One turn moves each row of this set onto another row. After a few examples, where does it send each row asked below?
bep: [  8  13  -7   6 -12  -5 -13  20 -17  -8  24  13  -4]
Mosip: [ -6  22  13   0  22   9   4  12 -16  11   8   4  -1]
zevis: [ 11  17  14   8   3  13 -24   4 -10  -3  18  -4  -3]
tidup: [  7   0  15  -9 -19  -4  -1  13 -21  13  31  -1  -3]
Zet: [ -7  -6  23  -3  -2  16   2  14 -20 -12  16  -2   6]
Tak: [ -7  16  12   0  25  13   4  10 -15   4  11   5   2]
forom: [  2   1  -8 -17   7   3   7  15 -23   8   8  18 -13]
debe: [ 10  -8  14   0 -13  -5   5   9 -22  12  32   3  -1]
Gile: [  4   2  14   3   1  16 -25  -2 -19   1  10  -5   4]
Lipif: [ 10  14   4  15 -11  -6 -10  21 -10 -11  20   5   1]
kagak: [  1  13  -2   0 -10  -2 -18  20 -21 -16   7  10  -5]
Luni: [  6   8  -9 -15  11   7   6  21 -22   8  12  13 -14]
rasos: [-18  -3  11 -12   2   4 -12   1 -10   2  22  13   1]
farif: [  2  -4  25   2  -5   8  -2  25 -16 -11  11  -8   6]
Bizub: [  4   0 -11  -9   8  -3   3  18 -26   9  17  12 -19]
bukek: [ -6  -4  19  -3  -9  -4   4  19 -14 -13   2   3   4]
rufaf: [ 12  14  16   2   4  -8  -6  32 -12  16  12  -6  -6]
Sizez: [  6  -5   9  -6 -21   4   7  13 -14  14  27  -2   1]
Bulen: [ -6  -4  17 -12  -8  14   5  19 -15  -9   3  -4  -3]
kopud: [-10  -4   3 -14  -6  -2 -20   6 -10   3  24  14  -8]
Ledu: [  9  14   9  -1  -2 -15  -5  29 -19  18   7  -4  -7]
kemu: [ -7  11  16   0  25   6   5   6 -20   2   9  10  -5]
Zor: [-22   7  10  -8 -10  -3 -10   6 -24   1  17  10   1]
Pakef: [  6  -2  -5 -11  10   8   6  25 -28   4  13  13 -15]
rivod: [  7  -6   0  -1  -1  13   8   4  -3 -12  11  16  -4]
soruf: [ 10  13  18  -1   0 -12  -4  27 -11  14   4  -5  -2]
metoz: [  4   5  15  -1   7 -14  -7  29 -14  19  10  -2 -11]
Nim: [  8  10  11  -4   5  -8   0  31 -12  20   7  -5  -9]
kifu: [17 -6  1 -3 -2  0 -2 -4 -7 -7 13 16  1]
Dokob: [14 -5 -1  2 10  8  3  0  0 -4 14 14 -4]
mibig: [-10  18   9  -4  20  11   5   5 -20   4   7   4   5]
Vukir: [ 11  -2   7   3 -16  -4   0   8 -25   7  26  -7   8]
Pemum: [ 11   2  -4  -3   5  10   2   3   0 -16  13   6   1]
vuveg: [ 13 -10   2   7   6  10  -1   2  -4 -10  13  14  -4]
fibud: [  4  -2   7  -4 -16   0  -4   8 -16  17  33  -6  -5]
tunuk: [  5   8  12   7   7   8 -28   4 -22   1  22  -8  -2]
dab: [  1  15  10   5   7   8 -26   5 -13  -5  16 -10   0]
Votu: [  6  18  17  -2  -1  10 -26   5 -14   4  21  -6   0]
Gep: [  9  10  18   9   4  -7  -7  29 -18  14   5  -5 -12]
tuzen: [  6   0 -10 -15   6   6   4  22 -19  11  18  16 -14]
Ruk: [  4  26  -2   6 -10   0  -5  18 -17 -15  14   1  -3]
Kaz: [-13  10  10 -16 -10  -7 -12   4  -7   8  17  11  -9]
rir: [ -7  20  11  10  23   5   2  12 -19   4  10   9  -1]
kas: [ 12  -7   4  -5   5  10  10   1  -4 -12  18   7  -2]
gaban: [ 14  -2  10  -1 -12   0   8  12 -22  16  31  -1  -1]
nug: [  8  10  14   2  11  12 -25   5 -17   6  18 -11  -2]
Mufef: [  7   3 -13 -16   1   5   1  21 -21  10   9  14 -13]
Dod: [ -7  19  15   3  20   9   1  10 -20   3   0   1   1]

kemu goes to Gep
farif goes to bep
Zor goes to bukek
Now these:
Zet goes to Lipif
Votu goes to Sizez
tunuk goes to debe
metoz goes to Pakef
gaban goes to Dokob
Ruk goes to Kaz
Gile goes to Vukir
rivod goes to dab
kas goes to zevis
mibig goes to soruf
forom goes to Dod
Mosip goes to Nim
tuzen goes to Tak

